In the rows, 128 means zero.
Where one turn sends some rows of the set: a few examples, then the rows asked
j274: [153 116 136 122 132 134 154 119 116 113 127 113  97 146 106  93 165 122
 122 122 136 132 144 121 178 117 118]
j959: [153 122 128 140 143 136 126 130 139 140 115 108 143 136 122  82 145 117
 106 148 128 108 124 131 131  99 108]
j425: [125 127 118 126 162 150 129  94 136 113 125 112 123 127 114 125 127 142
 118 103 130 126 136 145 130  80 136]
j71: [133 125 128  91 130 136 139 107 115 142 134 136 144 112 126  86 167 119
 126  93 113 146 129 140 154 141 132]
j259: [133 115 130 120 140 134 100  86 105 133 131 122 133 105 153 109 106 170
 135 120 137 128 119 144 162 123 126]
j200: [133  98 100 139 150 123 126 117 136 132  99  99 133 107 122  89 108 119
 133 116 158 141 124 157 144 160 117]
j847: [109 126 130 120 145 110 128 126 137 116 152 123 147 136 129 113 124 111
 133 114 109 137 140 147 127 106 118]
j939: [148 115 135 136 125 124 153 108 107 135 113 114 124 116 131  57 142 136
 121 138 111 116 127 173 154  85 125]
j978: [164  83 124 132 125 124 123  97 144 143  90  99 115 108 123  88 121 124
 129 106 107 170 138 133 143 140 116]
j310: [147 131 112 146 114 126 130 107 137 131 110 140 100 140 118  83 135 120
 129 145 133 150  85 139 145 104 106]
j252: [127 122 102  96 161 128 135 119 142 142 108 145 117 107 149 122 127 133
 114 101 114 143 129 143 170 111 140]
j15: [143 150 138  91 135 149 130 120 136 122 121 124 140 133 160  68 126 132
 136 119 123 139 141 157 153 127 150]
j944: [156 117 148 126 153 148 131  92 143 111 145 147 100 141 103  91 149 122
 132 111 129 148 114 164 163 121 108]
j64: [143 138 128 115 130 140 145 134 130 142 102 139 110 140 132 103 134 125
 140 121 165 157 121 157 186 131 127]
j466: [138  98 114 122 119  98 109 113 129 113 110 109 105 119 132  77 113 132
 155  98 143 156 124 133 134 138 108]
j82: [170 125 154 138 135 141 139 100 109 110 126 102 121 130 138 107 116 145
 139 118 138 173 113 150 148 145 152]
j165: [157 103 158 149 162 106 135 103 119 126 122  95 117 114 144 116 111 137
 106 119 125 133 119 180 148 121 138]
j548: [147 132 114 125 134 100 151 115 133 133  96 120 118 125 127 110 113 122
 117 119  82 145 116 159 128  89 120]
j556: [175 117 141 134 146 126 104  93 119 122 127 121 103 117 124  80 110 152
 131 136 100 117  98 136 165 134 126]
j994: [136  70 113 128 148 120 117 135 128 116  93 114 112 116 116  90 100 138
 120 125 118 146 145 137 169 135 122]

j425 goes to j15
j994 goes to j200
Where do these go?
j847 goes to j71
j556 goes to j165
j548 goes to j252

Where one turn sends some rows of the set: a few examples, then the rows asked
j759: [141 140 138 137 121 159 113 138 117 147  96 148 167 106 114 149 143 133
 116 148 134 162 125 115 117 138 116 146 139 136 137 141 130 132 123 117]
j882: [138 123 140 130 126 165 168 156 146 143 110 116 127  96 128  99  95 129
 109 139 128 112 146 109  88 120 112 139 183 119 136 134 114 126 121 134]
j765: [131 131 151 139 117 149 153 122 137 132 126 125 140 121 105 116  98 103
 138  93 142 104 146 133  99 120 131 102 166 125 125 136 127 125 112 125]
j655: [137 124 134 140 118 150 110 160 116 127  97 139 168 109 107 161 143 136
 108 149 136 154 119 111 120 138 113 144 149 133 142 145 127 123 107 117]
j270: [133 107 152 138 112 138 142 125 141 112 148 112 148 132 114 111 154 101
 140 108 132 121 126 128 119 141 131  86 143  99 108 156 139 104 105 121]
j996: [124 112 160 137 134 164 145 117 129 118 127 117 116 124 119 109 126  95
 139  93 122 127 129 122 127 174 133 111 148 128 100 136 153  93  95 109]
j613: [148 138 140 129 119 155 107 131 114 142  98 145 169 118 115 156 144 124
 123 131 143 168 122 114 124 141 123 136 144 130 142 145 135 135 122 123]
j641: [130 110 133 121 116 169 162 166 139 126 115 142 121 110 137 106 124 110
 117 123 111 130 118  93  95 170 115 165 184  77 134 134 132 136 148 120]
j189: [136 132 139 144 119 152 110 156 118 127  96 140 168 110 102 160 141 132
 110 150 136 154 124 118 124 138 113 142 143 135 140 146 131 123 105 118]
j719: [153 112 171 137 126 149 129 130 137  94 108  99 122 132  87  94 127  92
 141 106 129 141 143  82 114 170 136 105 154 100 124 141 156 114 125 130]
j568: [119 121 133 140 107 169 165 158 140 124 125 159 128 100 124 107 120 107
 124 121 107 110 123 106  87 161 114 161 163  88 118 132 131 132 145 106]
j353: [156 104 137 120 129 178 160 156 133 121 118 115 114  87 160  98 119 116
 115 121 109 120 131  73 114 167 116 150 167 116 119 136 130 107 109 130]
j540: [141 136 141 142 120 151 106 154 121 125  97 138 169 115 103 161 138 125
 113 145 138 158 126 119 131 141 115 139 141 132 141 146 135 126 104 122]
j510: [151 119 139 143 104 159 163 156 155 117 142 120 149  88 139  96 137 116
 116 151 114 105 141 101 107 131 109 126 140 101 110 154 122 116 115 133]
j693: [127 114 155 123 131 144 145 121 133 134 118 108 129 145 106 116 109 104
 135  91 150 131 135 135 107 131 136  96 186 117 135 136 134 119 110 128]
j372: [136 137 145 144 114 159 165 139 144 137 124 130 139  98 116 107  90 115
 126 119 131  96 151 119  89 114 119 124 164 128 126 135 117 128 116 128]
j191: [127 119 153 118 127 161 144 139 142 120 116 132 121 151 118 111 126  85
 133  97 126 151 121 123 122 183 131 135 173  75 133 134 157 133 136 123]
j77: [130 100 151 111 142 152 150 138 136 138 104  94 117 143 117 108 113 118
 118 110 145 147 129 124 107 136 129 111 203 110 145 136 132 119 115 136]
j645: [145 143 141 136 119 158 109 133 116 143  98 149 169 112 112 152 141 125
 121 139 138 162 126 115 123 138 120 141 137 135 138 142 134 134 123 120]
j486: [126 115 147 147 119 167 153 126 126 117 134 134 124  97 125 110 122 103
 138  96 113 101 131 109 109 161 126 122 141 134  94 136 139  94 100 102]
j509: [114 133 156 139 119 159 148 131 141 118 127 148 130 141 105 112 122  83
 141  96 122 131 126 135 115 175 130 130 154  86 117 133 156 129 134 110]
j199: [133 108 142 110 127 166 152 157 140 123 111 129 117 136 134 108 128  99
 121 112 120 151 116 102 111 181 123 151 188  71 141 135 145 136 142 128]
j132: [151  87 152 130 121 155 142 157 131 102 102 101 112 103 106  88 133 120
 123 132 115 133 132  54  90 161 122 133 174  97 127 140 135 111 136 124]
j895: [138 105 160 119 148 171 143 128 134 119 113 100 106 133 134 102 127  97
 127 102 123 150 128 112 137 183 130 119 165 116 116 136 155  98  97 125]
j365: [157  93 160 123 126 150 132 145 132  97 102  93 114 125 102  92 134 105
 130 115 125 146 133  63 106 169 132 118 172  92 133 142 147 115 131 132]
j184: [150 105 142 127 123 163 160 166 158 122 124 100 135 100 146  88 146 125
 105 166 113 132 132  97 114 141 107 132 159  93 121 152 127 113 116 140]
j865: [110 132 145 150 108 163 158 140 140 122 129 161 132 115 107 111 118  93
 137 109 113 110 128 128  97 165 122 144 150  95 110 132 144 127 139 102]
j618: [140  91 149 116 135 154 151 156 152 121 119  87 125 130 138  92 158 122
 109 152 123 154 122 111 123 153 117 117 171  88 126 153 138 107 112 138]
j72: [143 111 136 139 114 172 161 145 127 119 131 133 122  77 145 105 118 113
 127 110 107  97 132  85 103 157 118 140 150 128 103 137 127 102 106 112]
j9: [135 104 144 114 140 163 161 155 143 143 100  98 115 119 129  99 106 130
 105 135 134 138 134 110  97 130 117 132 202 111 145 136 122 123 120 138]
j783: [134 117 162 161 114 158 145 139 139 100 113 121 125  97  81  88 120 109
 135 133 112 110 148  83  90 154 122 124 138 115 103 138 142 107 131 110]
j695: [139 130 135 132 122 160 114 141 115 148  93 146 164 106 117 149 146 137
 113 149 135 166 120 111 115 138 116 148 148 133 140 143 128 130 127 117]
j873: [132  91 154 121 130 143 140 136 144 116 131  93 133 146 121 104 162 110
 126 124 132 148 118 126 126 152 128  93 163  91 120 155 145 103 105 128]
j665: [144 121 133 134 118 148 107 160 114 126  96 136 166 112 110 162 144 134
 109 143 138 158 118 105 123 140 115 144 153 128 146 147 128 125 107 121]
j894: [142 125 135 126 123 156 110 140 112 146  93 141 163 113 119 152 151 136
 115 141 139 171 115 106 116 140 120 144 154 130 142 143 129 129 125 118]
j758: [143 121 144 147  99 146 153 136 146 112 152 126 156 103 122 108 143 104
 133 122 122  98 136 116 108 130 120 102 132 104 103 155 130 112 109 124]
j657: [147 133 139 136 120 150 106 154 119 123  97 135 169 120 107 162 138 125
 113 139 142 161 125 112 133 144 117 138 145 129 146 146 134 128 104 126]
j932: [148 129 137 125 122 154 107 135 111 143  95 141 166 117 118 156 149 130
 119 132 143 170 117 109 121 142 123 138 151 128 146 144 132 134 124 122]
j476: [153 101 148 110 144 177 151 147 136 120 110  98 105 114 154  97 123 109
 117 116 116 146 128  86 130 180 121 138 175 110 127 138 144 105 103 135]
j702: [141 123 172 154 119 153 136 127 140  96 114 114 127 117  76  90 122  94
 143 116 122 123 150  92 105 162 131 109 135 111 110 139 154 111 124 118]
j577: [148 125 136 133 118 148 105 158 115 123  96 134 168 117 112 164 142 129
 113 138 140 161 120 107 129 143 117 139 152 126 148 146 131 128 106 125]
j278: [139 100 152 148 114 158 149 155 133 104 108 115 118  90  96  85 126 122
 124 141 108 115 137  65  82 154 118 137 157 110 112 138 132 109 134 113]

j759 goes to j695
j693 goes to j765
j665 goes to j577
Where do these go?
j199 goes to j191
j365 goes to j719
j72 goes to j353
j618 goes to j873

